(in the rows, 128 means zero)
Rotation paths and how fast each direction turns (degrees per step)
Each turn is a multiple of 5 degrees from 10 to 175, or 0.
Each row of a path follows its step; steps can be skipped.
path 1
step 0: [140 138 126 122 121 125 126 120 134 138 134 126 139 131 118 124 131 132
 127 127 129 148 126 111 124 143 134 119 133 128 126 122 130 125 126 126
 127 131 124 138 128 129]
step 9: [130 128 127 132 114 123 120 132 131 124 131 123 115 125 128 116 124 137
 120 138 133 132 130 137 128 115 118 126 131 128 131 117 126 119 144 138
 128 122 128 135 125 138]
step 11: [133 117 127 132 127 123 135 136 135 119 139 139 138 131 133 144 136 127
 122 115 128 128 135 123 133 133 128 135 125 115 118 119 129 130 120 131
 129 124 123 137 136 129]
step 18: [133 132 126 126 135 132 125 123 116 137 125 125 138 130 123 134 118 138
 123 120 130 121 138 119 130 131 132 126 131 136 143 130 120 127 133 136
 124 120 142 131 113 122]
step 20: [119 130 138 106 129 126 128 121 136 130 132 124 128 129 133 123 131 129
 135 135 125 141 133 123 132 124 120 116 136 122 115 125 132 126 125 127
 141 131 125 131 115 131]
step 22: [123 134 123 151 130 125 136 135 136 131 131 126 125 126 117 139 123 124
 132 136 131 123 134 114 125 130 127 121 118 126 129 133 117 134 133 140
 133 138 123 128 129 132]
step 25: [125 124 132 130 125 123 117 120 136 133 128 140 124 126 130 122 136 129
 119 126 121 127 123 120 121 131 125 127 116 142 132 114 123 137 121 123
 128 142 114 121 126 134]
step 31: [132 125 118 116 130 126 121 130 133 120 132 116 141 125 126 116 141 126
 132 122 139 128 142 123 143 134 129 137 122 126 125 127 126 123 125 136
 125 134 128 136 134 131]
[127 128 128 129 128 126 128 126 125 126 124 126 129 128 122 126 124 127
 127 128 131 127 133 127 127 130 128 131 126 127 126 127 128 127 132 132
 126 128 129 125 129 128] : 85
[132 130 129 129 128 129 129 124 133 131 126 132 124 124 126 126 129 128
 128 128 127 129 129 128 128 127 127 128 125 129 128 128 130 127 130 127
 128 128 127 130 128 124] : 85
[126 127 130 131 125 128 132 129 125 135 129 130 132 131 130 127 130 128
 125 128 129 128 129 128 129 129 129 128 126 127 127 128 127 129 128 128
 125 127 130 131 130 126] : 60
[123 129 128 129 129 129 128 131 132 127 128 128 128 129 128 127 127 128
 128 127 132 128 127 130 128 130 128 126 122 129 132 128 130 130 126 129
 127 127 128 125 127 123] : 125
[129 130 127 126 129 127 131 127 129 130 129 130 132 130 122 125 126 127
 130 128 127 128 125 127 129 127 128 124 128 129 126 132 127 130 128 128
 129 125 130 125 124 130] : 20
[128 130 128 128 126 127 127 128 128 130 127 124 124 132 125 127 129 128
 130 126 128 128 126 126 128 125 134 129 125 127 127 128 127 130 128 128
 129 130 124 130 128 128] : 115
path 2
step 0: [134 135 118 124 147 117 122 131 128 123 131 125 115 131 137 129 125 127
 129 131 124 116 131 135 123 120 123 130 131 131 116 129 131 122 123 123
 127 136 135 130 137 125]
step 1: [128 126 122 125 137 124 129 122 130 123 123 127 129 119 121 121 144 130
 130 139 135 135 132 124 138 118 128 108 126 132 122 126 126 123 123 130
 127 128 130 123 131 139]
step 15: [130 135 137 122 130 119 135 126 133 121 140 131 138 122 137 128 134 119
 141 130 133 128 127 142 124 126 131 127 130 132 122 128 139 125 124 125
 134 126 133 128 132 143]
step 16: [131 136 133 121 125 125 114 140 124 123 118 122 128 120 126 116 132 125
 127 123 122 122 131 124 128 123 127 122 129 126 121 118 141 129 117 127
 118 120 122 126 125 133]
step 21: [129 137 121 126 136 130 114 135 128 125 114 127 140 119 130 122 137 111
 133 130 129 130 127 138 126 123 123 128 119 121 118 132 128 126 126 130
 125 127 122 126 130 133]
step 27: [118 127 121 114 140 122 129 136 136 131 136 127 129 124 126 129 139 121
 126 125 135 115 125 132 122 123 132 125 131 133 122 124 138 125 126 123
 128 128 126 130 133 144]
step 28: [130 132 119 120 121 121 120 133 117 126 124 128 126 121 138 122 134 118
 137 140 118 134 131 131 132 120 126 123 129 127 120 121 131 127 119 133
 123 127 136 125 118 135]
step 31: [136 132 133 131 136 118 126 122 125 116 113 124 119 128 134 128 137 122
 121 125 133 138 132 131 134 121 131 116 133 131 134 117 129 123 126 125
 134 129 131 135 135 131]
[128 126 129 129 131 131 129 125 128 126 129 126 129 130 127 128 128 127
 126 129 132 128 131 127 126 125 125 127 129 127 130 127 123 128 126 130
 131 127 128 128 133 130] : 60
[127 128 129 128 128 131 128 126 128 129 127 133 129 129 125 128 125 126
 128 128 124 125 129 130 131 125 129 130 129 125 126 123 130 129 128 132
 131 128 127 129 128 131] : 60
[127 130 128 123 128 132 127 131 128 130 126 125 128 131 128 127 124 129
 128 129 129 127 125 126 125 123 127 129 130 129 127 130 129 130 126 128
 127 128 126 128 126 127] : 155
[129 128 125 131 131 132 126 129 130 129 130 128 129 128 121 127 130 131
 127 129 131 127 127 125 128 128 131 128 125 129 130 126 130 128 129 128
 126 127 127 128 126 131] : 140
[129 128 126 127 127 128 128 125 128 132 127 128 131 125 128 122 128 127
 130 133 127 129 124 126 130 128 125 129 125 130 129 128 126 128 128 131
 127 128 127 126 130 127] : 160
[126 127 125 129 125 129 126 128 127 128 128 127 126 132 125 126 129 122
 129 129 130 132 130 128 129 129 125 129 130 126 126 131 127 128 132 128
 127 126 126 129 125 128] : 95
path 3
step 8: [119 129 131 139 133 124 120 128 126 119 125 133 116 117 122 136 132 116
 127 128 122 127 119 136 139 124 119 130 124 125 124 135 127 130 129 124
 118 123 134 120 129 134]
step 11: [129 124 127 136 130 129 126 119 124 132 130 135 116 124 130 118 129 118
 128 131 122 139 128 123 136 139 126 123 138 119 111 127 125 138 129 120
 121 128 124 130 129 133]
step 13: [136 135 135 123 127 119 136 124 130 129 119 117 131 126 123 138 127 123
 130 127 130 129 132 128 135 113 134 129 119 129 128 130 140 118 131 119
 135 118 130 118 133 132]
step 25: [121 130 129 125 135 129 122 130 137 118 123 137 125 140 129 131 136 120
 125 131 121 128 129 138 134 135 124 125 130 119 137 140 133 116 136 128
 138 133 120 131 133 133]
step 26: [131 126 116 132 120 125 123 128 125 127 137 132 117 124 121 128 125 124
 128 118 122 126 111 129 122 124 123 127 115 125 123 121 123 131 128 144
 124 126 122 129 133 130]
step 28: [137 132 126 116 145 135 134 123 130 134 135 140 131 122 129 127 129 122
 128 129 127 135 134 138 131 128 129 123 140 121 133 130 130 123 130 115
 130 123 118 129 128 123]
step 29: [124 134 124 129 129 126 138 124 122 129 134 129 115 121 127 119 125 131
 126 119 132 132 128 121 114 131 127 133 115 134 113 129 127 136 133 121
 122 118 134 124 129 130]
step 30: [119 129 137 126 115 125 128 132 126 138 117 124 131 136 130 136 140 134
 119 132 133 124 141 128 132 136 134 132 127 130 133 130 140 132 129 128
 132 135 137 119 125 131]
[126 126 127 127 126 129 129 127 125 126 126 127 128 129 126 129 128 128
 128 133 125 130 130 125 131 130 128 127 130 127 127 128 128 128 133 126
 126 132 132 126 126 127] : 135
[129 129 130 130 126 126 127 125 131 130 128 124 126 128 128 126 129 129
 130 131 132 130 125 128 125 126 132 128 130 127 128 128 131 128 130 126
 131 130 130 130 126 129] : 40
[130 129 129 127 129 128 127 127 126 129 126 130 124 126 127 124 129 125
 124 130 131 124 123 124 128 129 126 127 126 128 127 127 125 126 128 126
 128 129 128 126 129 128] : 120
[125 129 128 124 130 124 125 125 127 130 130 125 128 125 126 129 129 126
 127 128 127 130 126 130 129 126 128 127 127 127 131 127 129 128 129 129
 127 128 125 126 127 122] : 140
[127 129 130 125 130 127 130 126 128 129 128 127 128 128 130 124 126 125
 131 127 128 128 131 127 126 133 127 126 128 129 128 134 126 130 128 128
 128 129 125 130 124 129] : 80
[127 125 128 125 130 128 127 128 126 129 129 132 125 128 128 130 126 131
 129 130 129 131 123 128 127 129 129 128 128 130 125 130 128 130 130 132
 127 126 130 132 130 127] : 125
path 4
step 2: [113 136 118 130 121 125 117 124 125 124 127 132 130 130 132 127 135 132
 126 131 130 132 137 133 129 114 121 129 131 132 137 129 125 137 132 115
 117 135 127 133 128 147]
step 10: [127 119 132 124 116 123 116 130 118 129 137 135 130 127 132 130 130 131
 124 129 128 135 116 135 129 129 122 129 127 128 130 135 134 134 127 109
 128 147 133 130 123 139]
step 16: [130 134 141 127 128 119 132 127 119 121 115 133 128 127 141 124 142 124
 126 135 124 139 132 123 139 133 139 136 129 137 130 124 123 132 131 133
 128 117 129 128 120 136]
step 17: [136 133 124 122 136 129 133 118 129 120 125 133 125 116 120 129 122 123
 123 128 127 138 116 129 129 120 121 113 130 120 133 133 130 135 138 137
 126 131 124 119 135 116]
step 18: [135 120 131 129 119 128 126 138 117 131 138 118 129 141 116 131 114 130
 130 126 129 126 119 123 126 121 128 130 126 125 124 128 134 126 124 124
 135 146 125 142 126 131]
step 21: [124 124 128 123 132 133 119 141 115 130 125 129 127 134 130 129 126 120
 125 135 125 141 140 130 122 118 134 122 128 133 127 124 116 123 125 119
 137 149 126 127 127 128]
step 27: [128 135 135 124 129 118 128 121 132 122 122 134 132 132 131 127 131 138
 125 131 129 123 121 124 128 134 120 118 127 149 139 127 134 125 127 126
 129 134 136 139 109 133]
step 28: [133 120 128 118 127 137 119 128 134 127 135 115 118 120 134 121 120 128
 122 119 125 138 120 130 140 132 132 121 136 131 131 128 131 132 127 126
 113 123 122 115 130 129]
[126 128 130 130 127 129 127 127 129 129 129 126 129 127 129 127 126 129
 129 124 127 128 124 128 125 128 130 127 128 131 131 126 135 130 124 129
 131 129 131 129 130 126] : 80
[125 130 128 131 127 125 128 130 130 126 129 128 126 126 127 126 133 128
 130 131 124 128 126 126 128 130 129 126 125 131 132 128 126 129 126 128
 127 129 125 128 128 130] : 130
[130 130 124 128 129 129 128 127 127 132 129 125 128 128 131 129 131 130
 128 129 129 128 125 127 130 130 130 125 130 130 126 126 127 127 127 128
 130 123 129 128 123 128] : 90
[126 129 126 130 128 129 125 131 124 127 124 130 127 123 129 129 127 127
 128 129 127 128 130 127 129 124 130 127 127 128 129 128 130 126 131 129
 133 125 126 130 128 125] : 80
